Turns in one plane each, and the order they were made in; the first pair answered:
k759 (before -> after):
[  6 -18   0 -23 -26  -5  17 -23  17  33 -39 -46 -23   3  55  22 -17   1
  12  23 -13 -54 -20   2  28 -47 -44  19  22   2  10   7   9   1]  ->  [  5 -21   0 -16 -30 -18  27 -23  -3  30 -20 -34 -22 -12  50  23 -33  11
  -3  21  -9 -41 -22 -14  25 -47 -45  34  34   6  20   3  13   0]
[ 15  -9 -19  -8   3  -1   9  19  17 -22  -3  16 -18   6  -2  -6  14   9
   9  -6  18 -25  -8  22  -9  16  39  -2   3   5 -22  16 -48  -8]  ->  [-17  24  -7  32 -13  13  -4  -1  24 -30  16  -5   4 -10  10  17  11   6
   6 -11  23   0  -1   4  19   8  18  14  -4  11 -12   0 -55 -14]
[ 11  28  12   6 -20   8 -16  24 -11  -1  19   9  25  16 -16  -7   1   7
  15 -14  26  -5   5  -1  -9  -7   7  11 -23  13 -10  14  -6 -16]  ->  [ 16  27  13   0 -18   6  -9  29 -14  -2  15  11  22  18 -19  -9   1   7
  12 -13  26  -8   2   1 -14  -7  10   7 -20  14 -12  20  -3 -14]
k805 (before -> after):
[-23  31   7  54  -7  -2   0   1 -47 -18  49  -1  17 -42  -9  16 -53  14
 -32   5  22  30   5 -40   8  -9 -25  38   4  11  18  -9 -15  10]  ->  [  5 -26  30 -47 -23   5  -7 -38  13  37 -52 -58   9  -7  -2  27  25 -23
  35 -11 -42 -15  -6  -9  44 -24 -17  -1  -1  -8 -25   3  10   6]
[-23  28  -5   7  -4  23 -15  -9  22   1   1   6  -4  -4  11   1  15  -2
  16  -1  12  -6  -4  16   3  -4 -19  -5 -14  -2  -7 -11 -11  14]  ->  [-29  31  -4  12  -7  23 -13  -8  17  -2   3   5  -2  -6  11   3   9  -3
  12  -2  13  -2  -3   8   4  -2 -22  -4 -11  -3  -4 -11  -9  11]
[-41 -15  27 -33  -3 -16  19  -8 -23   4 -15 -12  -7  -1 -13   3 -19 -22
  -9 -29 -19  27  -4 -32  18 -40   3 -35 -41   6 -10   7  -4 -10]  ->  [-33 -11  21 -33  19 -10  10  16 -19  -7 -11   8 -20  16 -17 -12 -17 -17
 -16 -20 -11  10  -4  -9  -7 -28  13 -55 -48  10 -20  13 -16  -8]
k721 (before -> after):
[ 21  13   1 -15  16   4   2  20   9  -8   4   2   3  19 -12 -25  15  -8
 -28   5  10 -13   2  13 -22  11   1 -20   8  -9  -2   1 -11  16]  ->  [ 34  -9   5 -33   5 -15  17  10  -2   6  -2   0   0  11 -17 -20   7  -6
 -24  -3   0 -11  -7  -4 -19   5   2  -5  22 -11   3   5   5  18]
[-18  18  -1  -8 -17   9 -13 -28  56  27 -12 -38 -11   2  23  12  36  -2
  24  10 -29 -10  10  23  25   3   3 -38  -3 -18  -6   7   2  -3]  ->  [-12   8  -4 -19 -14   3 -11 -25  57  28 -17 -34 -16   6  20  13  37  -4
  23   8 -32 -14   9  27  20   3   8 -40   0 -19 -10  10   3  -2]
[ 37 -12 -19 -49  15   8  -3  31   4  11 -24  13  -8  12  -8 -35  19 -16
   2  14 -29 -37   5  40 -46  13  12 -46   2 -18 -24  30   5   7]  ->  [ 44 -40 -11 -58 -17 -28  25  -2 -14  35 -27   0   5 -21 -10 -16   8 -14
  10  -6 -49 -13 -12  -5 -23  -5  -3  -2  34 -20  -6  24  30   6]
k172 (before -> after):
[  3   3  -6  -1   8  -8   0  22  -8 -19   7  33  -9  -2   5 -26 -12  -2
  -8  13   4 -12  -3   7  -7   3  -1 -14  -4   8   9 -10  -8  10]  ->  [ -3   8  -6   5   6 -10   4  15 -13 -18  14  30  -2 -11   4 -18 -18   0
 -10  11   4  -3  -4  -3   0   0  -8  -2  -1   8  17 -13  -6   9]
[ 13 -13  -1  25 -11  -9  11 -15 -33 -22  32  16   9 -23 -27  23 -26   7
   8  -6  11  25 -12 -31  -9   0   1  15  18  17  22  -1  17  11]  ->  [-12  15   9  45 -16  24 -13 -27  -3 -27  26 -10  25 -16 -11  34  -5  -8
  16  -7  10  22  -1 -21  14  -5 -15   5  -8  20  16 -14   3   8]
[ 21 -12 -21 -59  -4  -1 -17  12 -40   5  13 -67 -53 -10 -14  22   1 -34
 -15 -17 -40  -5 -12   4   6  45  16 -29   9 -39 -20  13   3  10]  ->  [ 19 -14 -20 -50 -13 -14  -7   7 -57   5  26 -63 -49 -27 -16  24 -17 -28
 -21 -18 -36  10 -13 -15   7  40   8  -8  23 -36  -9  10   7  10]
k862 (before -> after):
[ -8   2  13 -10 -15  -3  -6 -10  19   2  -8 -14  13   8  -4   2   0 -12
   9 -20  -3  -9  -6   1  18   0  -8  11  -7 -11  -3  -5   4   4]  ->  [-15  21   9  15  -7   5 -10  -2  12 -12   8  -3  14   5  -4  -1 -10  -6
  -4 -13  11  -3   1   2  10   5  -8  10 -14  -8   1  -7  -2   6]
[-23 -33 -22  11   9  32 -11  -5  -1  31 -35 -13  -7   4  -7  -3  34 -27
  16  -7 -19 -46  16  28  20 -10  -1 -28  -7 -14 -46 -10   7  -1]  ->  [-43 -11 -20  39   8  44 -22  -9  -1  21 -19 -17   4  -1   1   4  28 -27
   8  -6  -9 -32  22  23  28  -7 -11 -20 -17  -9 -39 -18  -2  -4]
[-12  25 -24  36 -37  17 -12  34  11 -30  29   1 -43  20  37  26  -7   8
  -3  11 -46  18  18   8   2 -11 -33 -42 -40  -2  29   4  29 -14]  ->  [  9   9 -32  19 -26   4  -6  51   4 -27  24  21 -61  27  26  12  -8  14
  -4  13 -46   7  12  22 -19  -3 -18 -52 -29  -4  19  13  35  -9]
Pairs:
Between the rows of a pair lie two turns.
[-19  23  -6  32  -8  11   9 -17 -26  14  -1   0   5   2   8  10  -8   1
 -10   0  15   8   0 -12  -8   3   5   7 -13  -5  11  -3  16  10]  ->  [-21  17  -1  21 -13  14   7 -26 -15  25 -17 -13   9   3   9  18   3  -6
  -2  -2   3   5  -1 -10   3   0   0   8 -16  -5  10  -6  20  10]
k721, k805
[ 16 -24  -1  11 -26  -1   9 -35  12 -31 -13  -2  -9  -7  26   4  19  21
  10  18  -8 -21  22  18  10  -4  10  -2 -18   3   3  -5  -3 -19]  ->  [ 26 -37  -6   4 -27 -14  21 -34  -1 -28  -6  10 -14 -14  23   0  10  28
   4  16  -6 -21  19  12   1  -1  15   8  -8   3  10   0   2 -16]
k172, k172
[  5  -5  22  -5 -10 -26   3 -12  15   3  -3   1 -13  -6 -30   5 -17  -2
  23 -18 -10  -4  -2   2  22  -5 -11  10  -9   0  -5  -3   6   4]  ->  [  3   5  20   0   2  -9  -9   4  24  -7  -6   4 -18   7 -25  -3  -9  -2
  22 -10  -5 -12   2  25  13   2  -5  -8 -21   2 -12  -1  -6   5]
k721, k805
[-19  -3 -15   1   6  -1  11 -28 -15   6  -5  -3   0 -29  17   1  -1 -11
  -5  -9   3  19  -9  -5  25  -3   4  21  -2  23  14   4   8   9]  ->  [-15  -5 -14 -16  19  13  -3 -18   7   5 -23  -5  -7  -4  19  -8  19 -19
   6  -1   1  -7  -4  25  21   3  13  -8 -16  17  -3  10   2   8]
k172, k172
[ -7  12  11  24  -8 -11  -4 -19 -11 -31  19  -9   8 -36  16  17 -33  10
  -6  11 -17  -1 -17 -34 -13  22 -16  33  -2   1   0 -11 -14   2]  ->  [ -7   5  22   2 -15   3 -13 -38  15 -17 -13 -37  10 -28  22  27  -8  -3
  14   8 -36 -14 -17 -26   4  15 -21  18 -11  -3  -9 -13 -12   1]
k721, k805
[-27  -4   0  -1 -11   2 -31   3  16  -3 -22 -11 -12  10  -1  -3  44  -5
 -30   2   7   4   6  13   2   8 -10 -17 -15 -13 -27 -12   1   2]  ->  [-17 -19   0 -17 -18 -11 -20  -3  12  11 -31 -14 -15   4  -5  -3  45  -8
 -24  -3  -7   2  -2   2   7   4 -10 -12  -4 -12 -27  -8  11   5]
k172, k862
[ 21 -27  -7  -8  10  -9  52  -1  -5   4  -8  25   4 -13 -17 -40 -14 -25
 -10 -10 -26 -32 -32 -20 -26  25 -12 -10  16 -44  17  13  28   7]  ->  [ 15 -11 -10  -6  24  14  32  12  13  -6 -13  22   2   5 -13 -48   4 -31
  -9  -2 -24 -45 -25   5 -33  37  -5 -37  -4 -45   5  15  14   6]
k862, k805
[ 36 -28 -28 -55  11  -2  -7  31  10  -4 -14  33  -4  21 -23 -21   0  -9
   7 -14   0 -15   0  23 -37  13  11   2  14 -25 -31  27  33 -15]  ->  [ -9   7 -13  10 -26   0  -6 -13  -9  -7  28   7  39 -29  -9  14 -29  -4
  -6 -25   6  41   3 -35   8  -7 -28  63  21 -12   5   1  35 -26]
k172, k172
[ 20  -8   0  13  20 -18  13  29 -31 -21  18  34 -20  -5 -12 -18 -10  18
 -23   7  23 -13  12   5 -19  23  19  -8   4  13   8  15   0   0]  ->  [ 10   1   5   3  20  14 -16  16  12 -13 -15   2 -12  20   5 -10  31  -4
  -1  10  12 -33  19  35   1  21  14 -37 -25   7 -12  10 -11  -5]
k759, k862
